In the data rows, 128 means zero.
Here are some rows, each followed by its group. Rows of different groups can look alike.
[ 97 102 144 148 129 130 163 157 167 157  92 161 136  93  95  90  96 105
 157 162 110  94  90 166 101  98  98 155 149 162  86 151] TY
[150 160 173  82 105 108 123 132 106 105 133 128 103 143 120 159 164 145
  99 100 142 125 155  97 135 156 161 110 101  98 160 118] Ex
[184 171  49  95 101  81 105 118  96  70 154  91 124 170 168 153 153 147
  89  90 168 146 160  86 177 184 180  78 112  85 176  91] NN
[ 87  82 128 154 186 147 161 158 193 144  88 162 175  77  57  68  70  60
 178 182 101  81  67 180 113  85  85 178 170 173  97 185] Op
[107 125 149 128 135 171 148 119 123 148 141 174 150 114 112 129 132 146
 143 136 135 144 127 145 127 117 110 136 117 134 119 119] Ex
[122 146 120 133 132 139 110 110 122 135 151 100  98 137 133 150 130 117
 116 118 122 141 133 119 128 132 134 125 105 120 130 121] DI
[161 144  96 129 107 122 150 104 122 123 111 113 114 139 134 131 144 145
 118 118 110 117 139 119 131 137 142 111 123 122 131 117] NN
[ 96 120 135 119 128 114  85  67 121 101 123 120 111 135 134 116 139 145
 126 132 118 116 129 127 116 120 125 137 129 131 116 128] Ec
[103 108 148 142 169 160 146 132 139 167 141 157 151  97 126 125 113 118
 150 146 129 142 118 150 110 105 103 151 136 142 118 134] DI
[116 117 118 128 109 107 125 145 138 124 121 140 145 126 135 107 115 128
 135 132 126 117 121 135 121 123 129 132 157 135 108 135] TY
[130 120 139 137 119 177 129 140 137 144 131 150 147 121 101 134 120 151
 134 127 138 149 129 140 154 121 118 134 143 130 119 124] Ex
[161 166  94  87  86  69  77  83  95  76 183  82 106 175 169 150 150 152
  85  93 194 153 167  85 167 181 178  81  99  84 173  79] Ec
[113  88 136 155 161 146 157 139 172 154 109 144 166 105 105  88  89  79
 166 165 101  96  90 164 109  96  99 159 163 165 103 167] Op
[159 136 144 143 125 148 113 146 119 134 144 116 143 144 143 150 131 129
 118 107 138 158 145 112 158 141 139 106 133 116 145 116] Ce
[119 119 126 126 117 117 104  97 117 128 133 116 116 137 147 132 135 151
 118 123 136 149 141 122 114 127 130 121 117 122 131 106] Ec
[159 167  70 122 102 119 117 108 105  86 146  82  93 158 162 155 153 138
  99 104 140 123 145  99 167 162 157 102 102 104 149 107] NN
[159 162 113  82 106  94 121 121  99  82 117 101 100 156 152 159 170 159
  95  99 145 122 151  97 156 161 160 106 106  96 162 115] NN
[103  87 146 151 175 143 163 152 176 160 113 154 170  96  96  85  83  71
 170 168 106  99  86 169 100  93  93 165 159 166 104 168] Op
[ 98 110 119 140 166 155 110 116 151 134 118 141 148 107 101 113 109 114
 150 150 109 110 104 151 124 101 108 168 161 146 110 156] DI
[125 129 124 144 137 129 133 121 131 150 131 136 134 117 128 133 121 120
 132 127 114 138 125 131 117 116 122 136 131 134 122 130] DI
[113  84 109 168 167 139 164 148 173 151  93 145 165  93  90  92  95  81
 168 166  85  89  87 164 116  92  98 160 169 166 113 169] Op
[ 98 120 129 121 122 114  84  67 121 100 122 116 112 138 135 116 140 148
 126 132 119 116 130 127 121 121 125 134 130 131 117 126] Ec
[162 136 162 131  99 175 111 116 121 144 148 130 141 146 128 142 127 140
 120 105 140 160 149 118 164 142 143 111 126 117 136 114] Ex
[119 120 124 127 117 116 103  97 116 127 133 115 116 138 147 132 136 151
 118 123 136 149 141 122 115 127 130 120 117 122 132 105] Ec
[155 148  83 131 112 105 139 106 111 111 114 110 115 142 142 136 146 149
 113 114 118 121 140 113 141 142 144 104 119 117 140 112] NN
[151 161 149 109 116 113 109 164  91 111 164  96 100 163 136 169 156 144
  90  92 163 155 156  95 155 165 162  91 100  88 174  96] Ce
[179 160  84 119 104  86  99 139  97  92 155  99 138 166 151 157 149 145
  97  88 162 157 159  94 197 172 170  79 123  88 175  94] Ce
[ 92  82 112 159 176 147 154 152 188 137  84 154 174  84  68  70  77  67
 176 181  98  77  70 175 117  87  90 173 172 172 100 182] Op
[ 94 102 135 151 131 126 159 157 162 149  91 157 137  94  99  92 100 107
 156 161 106  91  91 162 104  98  98 153 148 162  88 152] TY
[161 144  98 128 108 122 150 105 122 124 111 113 113 138 134 131 144 145
 118 118 111 117 139 119 130 137 142 111 123 122 131 117] NN
[156 162 126  94 116 115 113 141  92  98 158  86  93 168 149 163 160 153
  88  93 165 149 160  91 150 168 166  93  97  87 175  94] NN
[156 153 140  95 101 115  85  96 106 102 174 103 108 162 168 145 144 150
  97 104 177 153 158  97 142 166 159  98 103  98 155  96] Ec
[106 130 153 115 121 124 114 153 110 121 123 119 102 134 146 130 135 150
 117 126 140 134 134 117 101 130 128 128 112 123 121 122] TY
[ 84  83 130 153 194 141 160 163 193 138  88 166 176  74  56  68  69  58
 179 182 101  81  65 179 115  84  82 179 168 173  99 189] Op
[160 161 125  95 109 116 115 137  92  98 156  83  93 171 149 161 158 154
  88  92 166 150 161  92 154 169 166  93  99  88 173  94] NN
[155 162 122  94 115 114 111 142  91  96 158  85  93 168 151 163 161 154
  88  93 166 150 161  91 151 169 167  92  97  87 176  94] NN
[118 115 127 131 105 113 131 145 142 131 118 139 146 126 132 106 113 126
 137 134 124 116 120 138 121 121 128 134 160 138 104 136] TY
[144 135 141 111  92 145 121 104 124 156 129 121 115 136 101 131 123 130
 120 118 123 143 136 125 111 137 142 123 127 123 123 129] Ex
[158 153 135  96  96 116  84  95 106 100 173  99 108 163 169 145 145 151
  96 103 178 153 158  97 146 167 159  97 103  98 156  95] Ec
[125 132 127 129 107  91 111  82 111 122 128 109  96 139 147 127 134 155
 115 121 125 129 137 119 124 129 132 121 115 125 119 112] Ec
[124 129 128 144 142 128 134 124 131 151 132 137 135 114 127 133 120 118
 133 127 114 139 124 131 117 115 120 137 130 133 123 131] DI
[134 167 135 117 114 139 110 121 110  98 166 117 100 147 122 161 168 143
 101 103 127 121 149  97 152 154 153 110  92 103 154 110] Ex
[172 140  94 127 105 145 118 113 119 112 132  95 133 155 166 144 142 138
 114 111 135 136 146 109 151 151 148 106 127 116 147 113] NN
[119  88 127 158 154 148 152 131 168 150 105 138 166 109 110  89  92  84
 164 163  98  95  93 161 116  98 102 156 166 165 104 166] Op
[124 139 144 137 124 132 140 126 127 139 132 152 133 121 101 133 129 132
 131 124 118 131 124 130 130 122 123 131 124 131 124 127] Ex
[151 165 170  96 110 123 114 159  96 116 176 108 105 163 116 165 160 148
  87  86 162 153 168  85 139 172 172  90  91  84 180  90] Ex
[138 126  97 127 118 148 148  93 118 115 113 120 129 134 158 130 151 144
 134 135 107 109 135 128 126 125 126 125 125 136 124 133] NN
[139 138 121 105 119 109 131 145 118 151 132 123 124 135 120 134 123 115
 116 118 136 152 136 122  99 140 146 111 120 116 130 120] Ce
[116 104 117 152 145 108 143 130 160 135 101 133 154 116 108  95 102  92
 155 149  91  94  98 153 125 103 112 153 170 155 107 164] Op
[120 119 122 128 115 117 105  98 117 127 132 114 116 138 146 131 136 152
 118 123 135 149 141 122 117 127 130 120 119 122 131 105] Ec
[161 166  85 121 104 123 123 104 108  93 145  83  90 157 159 154 151 137
 100 104 138 124 146 100 165 161 157 102 103 105 144 108] NN
[151 165 116  93 122 111 107 144  91  92 161  88  93 166 152 166 164 152
  87  93 166 148 160  88 147 168 168  93  94  85 181  94] NN
[153 151 122  98  81  81  90  70 100 121 153  89  90 163 147 135 136 148
  97 102 160 155 158 102 132 162 164  99 108 101 149  96] Ec
[174 162 111  84  91 103 127 114 101  84 117  94 101 162 153 157 168 157
  96  97 147 124 153  98 165 165 161 105 109  96 161 114] NN
[140 159 115 115  93 102  94  82 110  99 173  74  77 161 156 151 147 142
 100 106 162 139 154  99 153 158 156 102  93 102 147  97] Ec
[117 121  97 127 113 100 112 141 132 111 120 134 145 129 144 111 123 133
 132 130 125 113 125 128 124 127 132 124 155 132 118 135] TY
[125 133 125 128 108  91 110  82 109 120 129 109  96 139 148 128 135 156
 114 121 127 129 138 118 126 130 132 120 114 124 121 112] Ec
[103  88 136 154 173 138 156 147 172 150 109 149 167  99 103  87  88  75
 168 168  99  95  85 165 106  94  95 163 159 166 105 171] Op
[121 130 151 116 156 127 139 151 124 121 119 130 122 127 118 122 135 125
 129 131 127 129 127 127 106 121 118 148 122 126 124 138] Op
[127 123 155 136 129 175 135 143 138 151 138 159 145 117  97 134 117 143
 135 126 143 153 129 142 145 121 116 138 136 128 124 121] Ex
[110 104 124 159 166 121 178 136 168 150  93 155 151  87  80  87  98  78
 167 166  80  81  86 164  97  89  92 158 152 170 103 171] Op
[ 91  83 129 159 146 143 155 166 167 151 101 164 158  89 102  95  97 101
 164 166 107  95  88 165 107  96  95 162 153 164  98 153] TY
[152 139 117 138 109 112 142 130 116 135 124 121 126 131 132 140 138 137
 119 115 120 136 137 121 137 133 135 108 125 121 132 116] Ce
[103 128 118 140 159 120 147 123 141 104 113 141 123 107 126 112 121 102
 148 152  92  89 105 140 118 106 100 159 130 152 104 162] Op
[123 119 159 143 148 158 157 140 121 156 140 159 145 113 134 134 128 124
 141 135 136 149 132 140 115 114 110 130 126 134 126 123] Ce
[124 125 114 123 135 134 134 136 117 111 116 112 123 140 129 121 140 141
 128 128 127 126 128 127 131 124 118 137 128 128 120 133] Op
[140 161 133 123 106 145 113 119 113 105 161 110  99 149 120 158 161 140
 104 105 125 123 147 102 155 151 149 112  98 107 147 113] Ex
[ 91  83 128 159 146 143 154 165 166 151 101 163 158  89 103  96  97 101
 164 166 106  94  88 165 107  96  95 161 153 164  98 153] TY
[148 157 123  87  94  74  85  76  97 115 161  98  89 160 148 138 136 149
  94 100 167 157 159  97 140 165 166  94 105  97 154  95] Ec
[104 131 156 115 126 120 114 155 111 123 124 122 102 132 145 131 134 147
 118 126 140 135 134 117  96 130 128 129 110 122 123 122] TY
[121 119 154 144 149 156 156 141 120 153 139 159 146 112 134 134 129 125
 141 135 135 148 131 139 116 113 110 130 127 135 126 124] Ce
[146 160 159  84 105 112 118 131 102  95 133 125 106 146 120 159 172 156
  99 100 139 121 154  96 143 157 159 109 102  98 162 116] Ex
[131 135 151 134 112 145 148 126 136 150 128 151 132 121  98 129 123 135
 134 127 122 128 126 137 128 122 122 134 132 134 116 129] Ex
[144 156 126  85  93  96  79 111  86 104 189  69  77 174 156 157 145 156
  88  92 184 168 165  92 150 172 166  83  91  87 172  80] Ec
[132 128  96 124 130 131 119  97 128  92 103 123 125 133 138 117 138 133
 131 133 101  91 124 128 134 126 130 139 147 133 113 145] NN
[140 123 133 138 144 162 107 135 135 158 146 124 150 130 131 137 111 123
 132 124 134 161 135 130 131 124 127 132 142 127 130 126] DI
[159 145  95 128 110 118 148 105 119 120 113 113 113 139 136 132 145 145
 116 117 113 119 140 117 131 138 143 109 120 120 133 115] NN
[136 142 148 103 108 132 119 117 119 151 138 132 118 135 102 135 127 130
 115 113 136 151 139 118 108 142 147 117 119 116 130 125] Ex
[156 136 161 142 134 148 122 150 122 143 150 125 144 140 137 148 123 119
 120 107 145 162 145 114 145 140 140 112 131 116 143 118] Ce
[160 136 150 143 125 149 117 145 120 137 146 119 143 144 142 149 129 126
 118 105 140 160 146 112 156 142 140 107 133 116 144 116] Ce
[154 138 107 143 104 112 140 127 116 129 121 115 128 134 136 140 141 141
 120 115 119 132 137 120 142 133 135 108 127 122 133 115] Ce
[145 129 149 141 143 150 148 159 136 156 138 147 144 119 112 141 121 123
 131 120 137 156 133 132 137 126 122 130 138 123 139 124] Ce
[164 136 146 143 121 151 116 143 119 136 145 116 143 145 143 150 130 129
 118 105 138 159 146 112 161 143 141 105 134 116 144 115] Ce
[117 102 110 164 150 125 173 128 165 146  87 145 151  95  88  89 104  89
 164 164  80  79  92 160 103  92  99 153 157 168 102 166] Op
[125 118 115 132 108 116 106  98 118 126 128 110 118 141 145 130 137 152
 119 122 131 146 141 123 123 127 130 121 121 123 132 105] Ec
[124 134 122 128 108  91 107  81 108 117 131 109  96 140 149 129 136 157
 113 120 129 129 138 117 129 131 132 119 112 123 123 111] Ec
[125 132 135 126 112  89 113  83 111 126 131 115  95 137 147 127 132 152
 114 121 126 132 138 119 120 130 133 121 115 124 118 113] Ec
[136 169 159 114 121 137 114 123 112 106 167 124  91 145 122 161 163 132
 101 103 133 123 150  97 140 154 156 114  88 102 155 112] Ex
[ 71  83 143 144 164 148 143 170 179 131  90 176 165  76  81  74  79  91
 170 177 121  87  74 174 116  93  86 174 157 167  90 171] TY
[165 136 153 143 121 153 121 141 121 141 147 118 143 145 141 148 126 126
 118 104 140 160 147 113 158 143 141 107 134 117 141 116] Ce
Which 3 other groups have their centres nearest to the centre of group Ce, nearest first?
Ex DI NN
Which 3 groups are nearest to each row below, nearest first, going by the distance to the group's nearest row?
[170 141  93 126 108 142 116 114 119 109 132  96 132 154 167 145 143 138
 114 112 136 136 145 109 150 151 148 105 126 116 148 113] -> NN Ce Ec
[119 119 156 144 154 155 157 144 121 154 141 161 147 109 132 134 128 122
 142 136 136 149 130 140 113 113 108 131 125 135 128 124] -> Ce DI Ex
[110 107 108 151 153 100 139 132 157 127 101 137 157 114 111  96 104  91
 156 149  90  92  95 152 127 102 110 155 168 154 111 168] -> Op DI TY
Which 2 groups are nearest to each row below, nearest first, going by the distance to the centre of the group?
[121 129 120 147 146 122 128 123 127 146 131 135 134 114 130 134 121 118
 132 127 110 139 122 129 119 114 119 136 128 133 126 132] -> DI TY
[122 129 124 146 144 125 131 124 129 148 132 136 134 115 129 133 121 118
 132 127 112 139 123 130 118 115 120 137 129 133 124 132] -> DI TY
[ 97 110 107 142 165 152 107 113 149 130 118 140 149 108 106 114 112 114
 151 151 105 107 103 150 125 100 108 167 161 147 113 157] -> TY Op
[157 154 103 101  95 104  67  93 104  89 174  85 111 168 173 150 148 156
  94 102 185 153 158  95 161 169 159  89 102  95 167  92] -> Ec NN
Which 2 groups are nearest to each row below, nearest first, going by the distance to the group's nearest row?
[114 124 133 110 102 115 121 138 117 102  83 132 117 128 145 128 149 156
 128 133 122 109 128 126 112 124 124 139 122 130 114 137] -> Op TY
[107 129 131 130 121 134 122 137 137 110 113 139 104 115 144 119 124 133
 134 140 111  98 113 135 124 118 110 155 129 142  95 147] -> Op TY
Which 2 groups are nearest to each row below, nearest first, going by the average distance to the group's rows?
[122 115 115 133 100 111 125 141 138 123 114 132 145 129 137 108 117 129
 137 134 119 111 120 136 125 122 129 134 160 138 107 138] -> TY DI
[158 133  98 134 117 138 140 115 128 122 114 118 135 138 139 135 140 141
 125 121 117 127 140 123 142 135 138 117 135 124 139 120] -> Ce NN
[117 115 126 129 108 111 130 147 141 130 120 141 146 126 133 106 113 126
 137 134 126 117 121 137 120 122 128 133 158 137 105 135] -> TY DI
[ 96 103 145 149 134 126 165 161 168 159  94 163 137  90  94  90  93 102
 158 162 111  95  90 167 101  98  96 156 149 162  87 151] -> Op TY
[113 128 135 118 156 126 136 149 121 114 117 126 125 129 118 122 139 127
 130 134 122 126 123 127 109 118 115 147 122 128 124 140] -> DI TY
[145 137  76 130 119 106  88 105 117 132 143  95 141 151 140 142 132 134
 117 105 129 159 148 112 158 143 149 104 126 113 150 107] -> Ec NN
[124 122 149 112  94 120 132 136 123 115  84 134 111 128 144 126 141 150
 128 133 124 113 129 130 113 124 122 140 126 132 108 138] -> DI TY
[155 136 168 141 136 149 127 150 124 147 152 129 144 139 134 146 120 116
 121 108 147 162 145 115 139 139 139 114 131 117 142 118] -> Ce Ex
[125 122 148 136 128 174 131 142 137 147 136 157 144 118  99 134 119 146
 134 126 140 152 128 141 147 121 116 138 137 128 123 122] -> DI Ex
[134 135 122 144 104 146 138 121 126 130 123 136 136 129 105 134 135 140
 132 125 113 123 127 129 144 121 124 130 133 134 119 132] -> DI Ex
Group TY spreads out most along one direction. Which 3 other groups' directions of most spread are closest to that one, closest first?
Op DI Ex
Which 3 groups are nearest to each row below, nearest first, going by the distance to the centre of the group?
[122 118 149 145 144 157 154 137 119 150 137 155 144 114 136 134 131 128
 140 135 133 146 131 138 120 114 111 128 128 135 124 124] -> DI Ce TY
[157 135 145 143 127 147 113 147 118 133 144 117 143 144 142 150 131 128
 118 107 138 158 144 112 156 141 139 107 132 116 146 116] -> Ce Ex NN
[140 155 121 103 124 124  92 157 100 130 176  85 106 160 138 169 145 138
  91  94 168 176 159  95 132 162 163  87  93  88 178  90] -> NN Ec Ce
Group Op spreads out most along one direction. Which 3 other groups' directions of most spread are closest to that one, closest first?
TY DI Ex
Which 3 other groups have their centres nearest to the centre of group Ex, nearest first?
Ce Ec NN
Which 3 other groups have their centres nearest to the centre of group NN, nearest first?
Ec Ce Ex
Which 3 groups are nearest to each row below, nearest first, going by the average distance to the group's rows?
[150 156 118  92  87  75  84  74  97 112 157  91  90 163 150 137 138 151
  95 100 166 155 158  98 140 165 165  96 105  97 154  95] -> Ec NN Ex
[118 121 132 127 155 136 118 141 134 114 120 144 142 114 115 123 129 131
 137 136 130 119 121 137 125 118 118 149 150 131 122 142] -> DI TY Ce
[166 135 136 145 116 151 113 140 119 132 143 111 144 147 145 150 132 132
 118 105 135 157 147 112 168 143 140 102 135 116 145 114] -> Ce Ex NN
[110  93 123 146 120 154 127 144 153 141 107 139 157 115 132  98 105 118
 155 157 111  98 102 153 116 108 110 149 155 157  99 153] -> TY Op DI
[126 122 138 111 150 113 143 139 134 113  83 142 125 116 113 119 139 135
 136 137 110 107 121 137 117 116 113 155 136 133 122 151] -> DI TY Op
[123 117 127 129 112 120 111 100 120 129 129 115 117 138 144 129 135 151
 120 123 132 146 140 124 118 126 130 124 122 124 127 107] -> Ec DI Ce
[156 146  97 126 114 116 148 106 117 120 114 115 112 138 136 133 145 146
 115 117 115 121 140 117 131 139 143 108 119 119 134 114] -> NN Ce Ec
